Each named move below is a turn or a mirror, shown by a few rows before and after it. Which moves, in which order, take the first row of each later pair to the second? The first pair is answered.
zum (before -> after):
[ 0.41  0.02  0.42 -0.99 -3.54 -0.04 -0.62 -0.34  0.41 -1.06]  ->  [-1.58 -1.66  0.70 -2.00 -0.96  1.27  0.02  0.30 -1.33  1.12]
[ 2.67  2.52  0.06 -0.39  3.99  0.00  2.30  3.46 -0.18  0.51]  ->  [ 3.74  3.43 -0.13  0.22  2.49 -0.69  1.72  3.09  0.94 -0.82]
[ 3.00  1.73  0.95  1.19  4.57  0.02  0.87  2.21  2.08 -1.41]  ->  [ 2.74  1.43  1.06  1.07  5.10  0.34  0.97  2.39  1.60 -1.04]
[ 1.98  1.56 -2.15 -1.90 -2.22  1.70  1.13 -2.17  0.49  1.34]  ->  [ 0.98  0.44 -1.90 -2.38 -0.73  2.33  1.68 -1.81 -0.52  2.48]
lopop (before -> after):
[-2.12 -4.08 -1.57 -1.39 -4.24  0.48 -0.77 -1.94 -1.81 -1.36]  ->  [ 2.90  1.82 -1.16 -0.04 -4.68 -1.44 -0.10 -2.49  1.61 -3.04]
[-1.53 -2.17  1.04  0.98 -3.05 -0.46  0.26  0.31  0.47 -2.04]  ->  [-0.08 -0.60  1.24  1.32 -3.31 -0.91  0.31 -0.08  1.49 -2.57]
[ 0.02 -1.91 -0.11  0.89 -3.66 -0.38 -2.76  0.68  3.08 -3.69]  ->  [-0.76 -2.82 -0.19  0.65 -3.72 -0.03 -2.83  0.70  2.35 -3.56]
ges (before -> after):
[-0.71 -1.29  0.74  0.46 -1.74 -1.14  0.14 -1.25  0.10 -0.75]  ->  [-0.93 -1.41  1.23  1.06 -0.63 -1.58 -0.19 -0.63  0.18 -0.62]
[ 0.95  1.99  2.35  1.87  4.27 -1.70 -0.38  2.10  0.98 -0.64]  ->  [ 3.82  4.56  0.04  0.28  1.07 -1.09  0.82 -0.49  1.52 -0.86]
[-1.50  0.20  0.78  2.27 -3.45 -1.36 -1.97  0.02  0.83 -3.68]  ->  [-1.76  0.02  1.06  2.48 -2.87 -1.49 -2.21  0.49  1.01 -3.81]
[-3.70 -6.49 -3.61 -2.03  1.52  2.01  2.18  0.28 -5.15  3.30]  ->  [-3.01 -4.43  0.22  1.00  7.63  0.14  1.74  3.59 -3.59  3.31]

Between the rows of a pair lie 2 to 3 moves.
[ 2.55  1.88  0.33  1.05 -0.65 -1.78 -1.12  0.16  2.89 -2.04]  ->  [-0.44 -2.05 -1.41 -0.47 -3.84 -0.26 -1.88 -0.89  0.64 -1.85] | ges, ges
[-4.72 -5.53 -3.14 -3.67 -5.57  2.60 -0.69 -3.09 -4.04 -0.05]  ->  [ 1.13  2.75  4.73  5.05  2.86 -4.47 -3.26  3.14  3.66 -4.45] | ges, ges, zum
[ 1.36  0.34  0.76  3.10  0.41 -0.89 -1.47 -0.44  3.33 -0.54]  ->  [-0.88 -2.47  0.40  2.66 -0.84 -0.23 -2.53 -0.17  2.14 -0.69] | lopop, zum
[ 1.03 -0.91  1.65  3.07  0.97 -1.35 -1.90  1.11  2.50 -1.54]  ->  [-0.64 -2.88  1.26  2.83  0.49 -0.96 -2.44  1.37  1.42 -1.27] | lopop, zum
[-1.97 -1.16  0.55  1.18 -2.68 -1.92 -2.80 -0.63  0.41 -4.01]  ->  [-2.15 -1.19  1.26  1.48 -1.88 -2.25 -2.95 -0.18  0.44 -3.88] | lopop, ges, lopop
[ 1.82  2.92  1.69  0.94  2.71 -0.40  0.68  1.24  1.57  0.40]  ->  [0.16 1.39 1.81 0.48 4.13 0.32 0.86 1.69 0.41 1.58] | lopop, ges
[-2.04 -1.96 -0.33 -1.50  1.03  0.83 -0.51  0.40 -2.50  1.02]  ->  [-0.85 -1.54 -0.98 -0.23 -2.63 -0.45 -1.84 -0.18 -0.90 -1.49] | zum, lopop
[ 2.11  1.45 -0.17 -1.69  1.79  1.22  1.58  1.64 -0.02  1.52]  ->  [-0.17 -0.96  0.48 -1.21  2.48  1.16  0.70  2.60 -0.91  1.49] | zum, lopop, ges
[-1.31  0.15  1.21  1.20  0.28 -3.01 -2.06  0.30  2.13 -4.09]  ->  [-3.03 -1.01  1.83  0.23  4.07 -1.93 -1.02  1.32  0.47 -1.67] | lopop, ges, zum
[ 0.17 -0.35 -0.83 -1.11 -1.57  0.07 -0.20 -0.61  0.53  0.06]  ->  [-1.14 -1.52  0.54 -0.10 -0.42 -0.41 -1.05  0.60  0.16 -0.34] | ges, zum, ges
[-0.25 -1.28 -2.09 -0.59 -6.82 -0.03 -2.58 -1.17  0.78 -2.50]  ->  [ 0.96  0.93  1.26  2.63 -2.97 -2.59 -3.75  1.52  3.18 -3.88] | zum, ges, zum
[ 0.16 -0.80 -4.15 -3.63 -4.47  2.76  1.58 -2.96 -2.68  1.85]  ->  [ 0.88  0.73 -3.60 -4.37 -1.39  3.40  2.92 -2.48 -3.11  3.70] | lopop, zum
[ 0.87  1.87  0.97  1.36 -0.19 -1.16  0.09  0.09  1.30 -1.20]  ->  [ 1.09  2.40  0.62  0.30  1.16 -0.32  1.07  0.07  0.81  0.22] | zum, ges, zum
[-0.23  0.13 -4.88  0.85 -3.60 -0.24 -0.86 -3.12 -2.43 -0.05]  ->  [ 0.86  1.39 -3.31  3.29 -3.38 -2.17 -2.16 -1.74 -0.46 -2.27] | ges, zum, lopop
[-3.11 -2.93  1.51 -0.56  4.25  2.87  1.39  1.33 -2.09  1.49]  ->  [ 1.47  1.89 -0.54 -2.66  2.39  3.65  4.03 -1.53 -1.06  2.28] | lopop, ges, zum
[-0.50 -1.53 -0.07  0.83 -5.24 -1.08 -1.94 -1.58 -0.59 -3.36]  ->  [ 0.63  0.72  2.65  3.31 -1.21 -2.83 -2.31  0.80  1.00 -3.80] | zum, ges, zum
[-3.01 -4.01  1.07 -0.07  2.85 -0.95 -1.37  2.45 -2.43 -1.39]  ->  [ 1.52  0.95  2.08  1.57  3.70 -2.93 -1.19  2.72  0.94 -2.75] | ges, zum
[ 0.04  0.20  1.61  2.37  1.08 -0.39 -1.15 -0.11  0.92 -1.13]  ->  [-1.91 -2.03  0.45  1.00  0.16  0.60 -0.94 -0.81 -0.77 -0.09] | ges, lopop
[-0.22 -0.29 -1.22 -0.52 -3.35  0.63 -0.41 -1.12 -1.47 -0.48]  ->  [ 1.85  2.21  0.24  1.39 -1.71 -1.02 -0.89 -0.10  0.62 -1.39] | ges, lopop
[ 3.28  1.82 -1.12 -0.01 -1.45 -0.72 -0.35 -0.04  1.35 -0.35]  ->  [ 0.91  0.20 -0.56 -1.63  2.50  1.14  0.93  0.83 -0.92  2.80] | zum, ges
[-2.80 -1.23 -0.55 -2.05 -2.29  0.50 -1.20 -0.45 -2.53  0.04]  ->  [-0.08  1.86 -0.62 -0.80 -4.07 -0.67 -1.47 -1.01 -0.29 -1.87] | zum, lopop
[-2.42 -2.63 -1.00 -0.60 -0.66  0.49  0.55 -0.54 -0.15  0.01]  ->  [ 1.32  2.22 -0.05  0.54  1.17 -0.71  1.32 -0.18  2.33 -0.33] | ges, ges, ges
[-0.02  0.14  0.32  0.46  0.38 -0.93 -1.03  0.49 -0.29 -0.96]  ->  [-0.46 -0.52 -0.28 -0.65  1.02  0.01 -0.19  0.23 -1.24  0.27] | ges, ges, zum
[ 2.49  0.55 -1.45 -0.94 -1.66 -0.67  0.01 -1.29 -0.46 -0.24]  ->  [ 0.38 -1.76 -0.56  0.53 -1.95 -1.37 -1.86 -0.14 -0.59 -1.48] | ges, ges, zum
[-3.60 -3.89  3.29  1.87  3.85 -0.16 -2.19  3.41 -2.11 -1.31]  ->  [ 2.15  1.15  2.03  3.61 -2.08 -2.66 -2.86  1.42  1.97 -5.44] | zum, ges
[ 0.18 -2.31 -0.75 -2.41 -0.41  3.17  3.22  1.67 -0.04  2.19]  ->  [-1.90 -4.53  0.46 -0.46 -1.18  2.04  0.81  2.97  0.34  0.15] | zum, lopop, ges
[-4.14 -4.87  0.93  0.56  1.74  0.04 -1.20  3.04 -2.91  1.55]  ->  [ 4.85  4.00 -1.72  0.17 -4.11 -1.48  0.35 -1.02  1.88 -1.06] | lopop, ges
[ 3.65  3.10  0.89 -3.06  0.12  1.39  0.74 -2.40  0.06  2.25]  ->  [ 2.27  0.91 -0.25 -3.59 -3.23  1.76 -0.14 -3.25 -0.73  1.44] | ges, zum
[-2.37 -3.75 -0.52  0.12  0.97  0.84  0.48  1.85 -0.11  0.46]  ->  [ 0.13 -1.89 -2.51 -0.45 -3.58  0.82  0.67 -0.49  1.02 -0.78] | lopop, ges, ges
[-1.27 -1.28 -1.74 -2.11 -2.73  3.34 -0.31 -3.22 -0.14  0.40]  ->  [-2.38 -2.57  0.90  1.38 -2.08  0.58 -3.22 -0.44  1.47 -2.67] | ges, zum, ges
